In the data rows, 128 means zero.
Here are some points, each followed by its number:
[200 106 127 184 156 130 176 127 151  60  72 121  72  84 135] 0
[120  87 112 158 106 116 179 174 132  70  34 170  94  97  79] 1
[109 122 102 156 132 112 169 164 122  64  33 167  87 127  86] 2
[229  98 140 205  82 147 164 115 196  64 141 165  73 136 110] 3
[202 122 134 179 111 156 169 165 173  64  92 122  84 124 111] 4
[213 138 135 196 132 122 170 107 178  61 100 141  76 132 100] 5
[126 146  97 163 120 115 171 142 120  75  52 110  83  91  86] 6
[194 141 134 187  93 132 170 160 170  63  95  91  79 105 111] 7
[130 158 113 158 101 138 173 183 146  58  21 125  71 123  84] 8
[154 145 117 175 103 153 181 132 164  80  40 113  78  99 109] 9
[122 137 107 153  92 127 179 176 158  70  22 131  95 145  84] 10
[146 172 123 171 118 148 180 129 129  73  15 119  72  79 104] 11
[110 144 119 158 109 152 178 108 162  68   0 148  90 114  71] 12
[173 119 129 172  70 147 172 123 152  72  48 114  93 121 112] 13
[223 159 129 195 133 144 156  86 255  72  79  63  81 132  98] 14
[249 166 147 215  69 151 158  25 232  69 149  90  68  97  96] 15
[216 138 142 188  57 119 165 129 200  68 134 154  79  96 116] 16
[117 121 111 159 139 134 179 147 105  71  43 121  92 119  79] 17
[211 126 151 175 146 130 172 168 239  54 139 110  54 115 117] 18
[197 100 145 193  95 150 178 126 180  70  85 104  81 127 118] 19
[238 181 145 200  61 147 171  97 189  73  85 108  71 110  93] 20
[115 114 110 158 105 143 174 138 116  76  51  98  94  97  85] 21
[111 189 121 156  92 152 176 136 168  65   0 130  75 106  78] 22
[161 125 121 182  54 158 181 117 103  80  46 139  81  96 106] 23
[ 96 137 113 160 129 147 169 110 181  74   0  65  79 121  80] 24
[198 142 133 188 135 141 181 126 138  61  90 176  95 100 123] 25
[108 165 127 158  94 123 178 133 205  71   0 113  67 114  86] 26
[240 109 161 205  95 147 162  88 255  55 158  65  89 115 139] 27
[124 172 127 151  76 148 180 202 151  74   6 146  74 120  90] 28
[255 141 169 190 110 141 161  90 223  60 112  87  84 117  86] 29
[229 155 145 190 104 157 163 105 199  76  68 116  96 111  84] 30
[114 150 119 150 145 138 183 183  88  77  10 128  74 118  78] 31
[127 134 115 157  90 132 173 133 147  70   0 136  88 121  74] 32
[118 137 127 160  71 155 175 123 161  69   0 182  89 101  71] 33
[191 173 135 181 108 163 167 155 211  62 100 148  92 109 116] 34
[126 160  97 180  77 128 176  65 116  79  13 114  71 125  67] 35
[152 153 115 176  79 137 178 146 170  67  26 155  79 120  99] 36
[197 105 128 190 115 141 172 132 167  66  74 114  82  87 125] 37
[212 118 155 179 143 139 166 158 169  61 116 211  81 105 111] 38
[125 173 116 161 109 150 177 174 130  75  23 124  59 106  82] 39
[194 122 126 179 102 142 171 135 144  71  56 127  90 109 130] 40
[240 135 153 193 115 139 170  99 172  72  67 161  80  86  89] 41
[132 161 112 168  88 149 177 108 150  68   7  77  76 110  67] 42
[170 100 125 177  92 156 179 120 109  72  47 148  71 125 112] 43
[255 118 185 187 100 138 168 103 215  66 115 124  75 116  92] 44
[154 120 114 170  92 153 176 134 114  81  19 133  81  96 109] 45
[178 104 119 185  67 137 172 132 220  74  65 115  82 126 122] 46
[207 135 158 177 103 140 172 181 231  50 133 108  83 129 114] 47
[203 126 128 189 112 152 171 126 223  72  75  97  94 111 130] 48
[193 160 130 184 124 128 166 152 221  69  93 136  79 116 116] 49
[255 148 197 208  95 154 166  81 255  67 157 114  82 107  93] 50
[133 192 107 171 105 132 174  70 197  77   5  73  82 129  68] 51
[255 164 181 207  72 139 171  77 211  58 147  77  80 107  91] 52
[255 153 150 214  65 145 162  35 252  67 154 129  61 101  93] 53
[194 144 124 180  66 148 180 130 221  74  68 112  90  96 113] 54
[136 127 125 163  70 128 184  88 163  61  15 103  73 103  71] 55
[107 137 108 162  98 134 172 166 186  80  40 127  71 100  87] 56
[121 157 109 171 133 129 173 107 111  64   0 111  91 131  65] 57
[121 150 123 154  82 171 187 174 126  88  35  87  89 111  80] 58
[115 155 138 153 102 136 170 156 128  62   0 150  68 123  82] 59
[110 157 107 157 128 132 182 162 148  66  36 127  88 102  82] 60
[237 164 140 195 150 146 164  92 189  63  77 132  76 110  89] 61
[231 106 151 190  96 141 178  82 194  81 154 114  93 104 140] 62
[114 126 119 155 116 137 180 179 108  60  27 119  69 112  84] 63
[225 137 144 210  83 122 170  61 203  78 163  75  77 102 110] 64
[155 102 129 181 117 144 175 125 153  78  37 137  74  95  99] 65
[116 151 103 157 105 123 180 141 132  78  61 124  83 120  86] 66
[208 123 155 176 128 133 174 176 234  72 116 112  81 100 120] 67
[112 153 120 146  87 162 181 148 155  67   0 135  70  97  80] 68
[129 192 106 165  91 145 177  98 110  75   2 127  85 145  70] 69
[180  83 117 180 138 134 175 138 198  65  57 129  78  86 144] 70
[151 120 108 179  60 158 176 123 131  76  27 146  84 115 109] 71
[255 170 194 206  96 151 166  91 213  58 131 113  84 139  94] 72
[104  84 100 157 112 139 174 138 157  66  45 103  75 124  91] 73
[255 156 140 220  99 147 159   4 193  70 168 120  90 117 100] 74
[255 108 190 198 102 156 158  93 232  71 131 147  69  92  95] 75
[128 150 100 158  68 152 176 157 120  74  41  94  85 116  82] 76
[210 158 153 176  94 131 166 144 230  59 128 140  88 134 117] 77
[255 141 189 200  99 133 162  93 255  60 128 119  77 108  98] 78
[203 113 116 184 126 156 167 127 180  75  74  93  79 107 136] 79
[132 151 106 175 105 151 166  51 103  79  21  77  86 102  56] 80
[130  97 116 161 112 126 172 147 122  73  46 104  79 130  89] 81
[216 154 161 185 103 145 163 140 155  63 118 152  73 118 103] 82
[211 118 149 185  67 141 164 166 142  62 119  94  84 105 118] 83
[227 101 145 190  93 143 167 125 255  70 122 133  82 107 120] 84
[148 121 119 175  78 145 172 121 162  71  46 125  91 111 106] 85
[118 190 107 168  92 139 179  92  98  58   0 107  77 119  67] 86
[110 191 121 159 101 124 170 118 156  73   0 110  81 112  65] 87
[181 129 132 190  53 164 175 130 205  70  72 110  75 107 138] 88
[241 123 149 206 117 145 167  81 206  77 139 178  74 108 136] 89
[112 162 121 154  76 146 170 190 118  79  25 176  87 113  82] 90
[255 148 156 213  96 163 159  26 219  73 154 129  94  91 111] 91
[226 148 134 198  92 140 169  69 202  72  73 135  65 120  90] 92
[157 140 129 171  87 152 177 129 206  62  45 103  81 121 108] 93
[188 108 133 195  47 174 181 114 125  75  93  51  81 107 128] 94
[255 151 159 214 129 144 160  36 232  67 140  90  95  93  99] 95
[144 163 130 146 117 126 182 195 144  78  10 167 102 113  77] 96
[193 109 141 191 140 136 175 124 178  64 100 112  89  83 119] 97
Which two points above are nearest to each new point by angle? Their numbers follow each, nearest first.
[125 168 109 185 126 109 176  51 108  69  10  83  92 101  66] 80 35
[240 181 155 204  98 155 166  96 238  73  76 104  88  81  97] 30 20
[134 191 122 172 115 146 172  85 156  70  11 181  89  91  57] 12 33
[202 154 123 181 142 110 168 160 170  74  91  60  70 121 124] 7 79
[235 124 159 207 118 144 180  90 187  79 147  91  83  97 135] 62 64
[145 101 117 173  92 140 169 131 165  68  20 118  89 122 101] 85 65
[197 152 124 183 100 137 171 131 113  72  80 101  72  99 115] 40 7
[166 115 125 177  98 134 182 131 150  85  23 140  92 100 107] 65 45
[199 105 142 194  43 144 178 110 189  79 106 123  92  99 126] 88 16
[212 132 132 197 139 126 170 108 182  74 125 149  98 129 111] 5 89
[228 144 151 192  73 137 167 112 140  73  55 152  72  96  87] 41 40
[118 172 122 156  90 121 168 121 166  77   0  95  78  91  69] 87 42
[152 118 108 177  67 148 178 115 177  72  32 125  73 111 106] 85 13
[218 150 153 190  90 151 166 126 170  58 137 137  76 106 118] 82 16
[192 142 127 188 114 149 183 142 100  66  66  96  86  98 134] 40 37
[207 118 135 184  99 158 176 116 109  70  96  93  82 109 131] 94 40
[199 109 125 192  88 139 162 121 171  70  93 116  85 128 107] 19 37
[189 135 131 188  90 159 173 132 102  71  71  99  75 128 136] 40 94
[137 153 112 182 145 132 172  70 109  80   1 160  90 115  62] 57 35
[202 107 122 198 142 124 169 130 172  77  98 134  75 131 104] 5 97
[213 124 133 179  86 140 170 164 145  67 104 137  96 128 114] 4 83
[127 162  87 170 117 150 176 128 150  79  57 148  70 114  92] 66 60
[166 168 130 179 114 137 185 133 186  85  44 158  84 102 109] 36 9
[105 137 106 162 134 134 175 146 150  76  41  58  74 139  85] 24 42
[169 127 130 186 108 124 177 135 188  67  53 176  80 111 128] 36 40
[135 173 107 179  58 139 168  53 152  84  22 133  87 130  66] 35 69
[156 162 121 169 109 154 175 138 174  67  25 143  86 136 101] 36 9
[140 175 109 172 103 138 172  53 155  73  31 138  71 129  57] 35 69
[204 132 119 187 120 137 172 116 191  61  92 147  70 107 105] 5 92
[140 147 112 191  97 132 175  49 148  73  30 140  80 112  67] 35 55
[150 112 125 172 112 165 178 120 186  69  41 135  83  90 107] 65 9
[192 149 140 188  88 143 178 124 133  55  78 111  87 129 131] 40 13
[207 140 128 185 107 136 171 149 166  77 103  96  78  99 105] 7 4
[212 119 167 177  82 165 177 186 175  66 132 112  92  94 113] 83 4
[143 137 118 170 134 162 178 123 150  63  42  99  79 116 102] 9 42
[154 164 108 175  39 137 174 136 153  76  22 148  64 116  98] 36 71
[170 116 123 171  92 150 170 123 129  60  51 102  83 106 102] 13 85
[191 116 130 186  67 121 181 136 160  62  54 145  86  86 134] 40 13
[115 163 124 152 129 125 188 190 115  81  14 108  91 121  83] 31 63
[205 124 121 191 109 140 167 115 217  60 106  99  74 118 106] 48 84
[112 136 102 167 106 155 178 136  92  71  62  62  83 103  91] 21 76
[200  85 137 191 118 164 189 129 149  83  78 105  72  93 133] 37 79
[161 138 121 173  83 138 170 127 110  63  35 133  74  91 109] 45 23
[255 136 173 206  99 127 163  76 236  63 122 123  83  94  97] 78 44
[148 130 110 173 111 152 184 130 158  69  30  98  82 108 105] 9 85
[133 184 111 164 111 126 174  80  85  68   8  82  74 109  74] 86 80
[113 154 129 147 100 122 180 191 109  72  26 110  78 109  85] 63 39
[138 165 110 173  77 140 175 133 148  64  21  81  95 120 105] 42 76
[198 120 120 184 100 127 179 130 150  65  60 120  77 116 135] 40 37
[162 164 124 176 110 139 179 126 167  70  41 165  95  99 103] 36 9
[112 133 117 155 135 139 179 154 123  62  49 180  65 134  95] 2 59
[198 115 129 192 121 159 174 129 151  68  66  66  81 110 136] 79 37
[255 170 164 215 123 136 174  40 255  65 160  90  84 111 112] 95 15
[213 116 134 192 100 165 179 119 130  71  98 184  70 107 120] 25 82
[143 193 122 162 125 132 175  78 145  63  17 134 103 138  72] 69 57
[194 107 136 189  58 139 182 127 171  68  76 119  82  90 132] 88 37
[162 130 121 175 108 140 173 125 115  63  49 190  74 128 106] 43 71
[165 148 116 171  70 154 173 137 183  72  27 154  82 110  98] 36 85
[129 101 108 159 121 119 177 122 167  84  66 137  72  91  76] 65 73
[255 140 163 206 105 163 156  53 191  71 148 120  77  95  92] 91 95
[101 148 108 160  94 145 175 110 180  57   0 154  89 123  81] 12 32
[119 154 121 154  40 160 174 141 171  74   0 165  86 112  84] 33 68
[108 161 117 151 112 137 177 142 106  67   0 168  94 116  80] 59 32
[140 144 118 173 109 143 182 147 146  64  20  59  88 102  99] 42 9
[128 147 122 161 121 143 176 107 110  77   9 140  73 112  76] 57 86
[237 104 162 208  94 155 170  81 211  65 167 167  66  97 135] 89 62
[154 110 111 170  88 139 168 124 118  71  33  78  82 135  98] 81 13
[100 120 108 157 101 126 184 163 182  71  33 130  80 108  85] 56 10
[205 128 131 191  93 132 170 131 161  62  72 123  79 120 127] 40 37
[200 117 126 179  87 144 174 176 161  62  98 161  80 127 116] 4 82
[239 110 151 204  98 147 166  86 186  72 152 129  86 105 143] 62 89
[103 149 114 143  52 149 175 135 179  77   0 139  72  92  71] 68 33
[157  99 115 170  54 126 174 123 162  74  37  84  90 131 110] 13 85
[118 114 112 150 123 123 181 177 202  77  23 152  74 120  81] 56 10
[132 121 120 155  51 152 174 114 153  63   4 186  78 124  67] 33 32
[208 142 140 176 129 143 168 168 253  69 115 129  79 104 115] 67 49
[210  94 134 186  85 122 169 141 163  73 102 109  81 130 113] 19 83
[210 152 148 179  87 143 163 164 171  60 112 169  80 124 107] 82 34
[192 129 120 187  99 127 174 120 165  73  87 151  79  81 131] 37 40
[209 102 135 199  88 143 163  81 161  66  81 116  58 112  87] 92 19
[117 136 119 162  68 148 171 105 120  77   8  92  88 108  72] 42 55
[242 158 133 201 151 127 168 104 172  63  69 109  91  80  84] 61 41
[166 117 135 182 101 127 173 120 151  70  47  93  80 130 103] 13 85
[178 148 133 184  72 165 168 115 155  68  60 105  82 107 102] 13 85
[128 132 112 181  71 135 179  69 116  79  12 147  94  96  69] 35 55
[118 148  99 164  55 139 180 147 166  73  38  66  85 128  84] 76 42
[197 107 153 190 115 148 163 149 184  88 112 178  85 103 121] 38 3
[115 132 126 159  81 159 174 135 145  72   0  86  78 108  76] 42 68
[120 126 117 148 132 134 178 192 133  63  12 103  97 109  92] 63 8
[203 143 135 188 109 120 171 150 185  57  96 108  88 122 109] 7 4
[188 118 128 187  76 138 174 133 167  70  60 132  71 103 131] 40 13
[136 170 101 176 114 128 176  61 150  69  11  84  87 127  70] 51 35
[159 148 111 173 112 151 177 147 154  85  26  85  83 128  98] 9 42
[210 112 146 190 104 140 168 115 192  61 126  59  85  84 120] 27 97
[160 103 131 169  81 156 183 123 124  71  47 103  79 118 104] 13 43
[114 135  91 173  84 149 178 122 158  73  62  69  90 144  96] 42 76
[120 123 114 147 135 113 188 187 148  70  22 164  83 130  79] 2 96
[205 106 128 193  79 137 167 120 226  66  89  71  95 117 106] 48 46
[191  92 129 194 117 120 175 133 147  71  66 100  69 101 115] 37 0
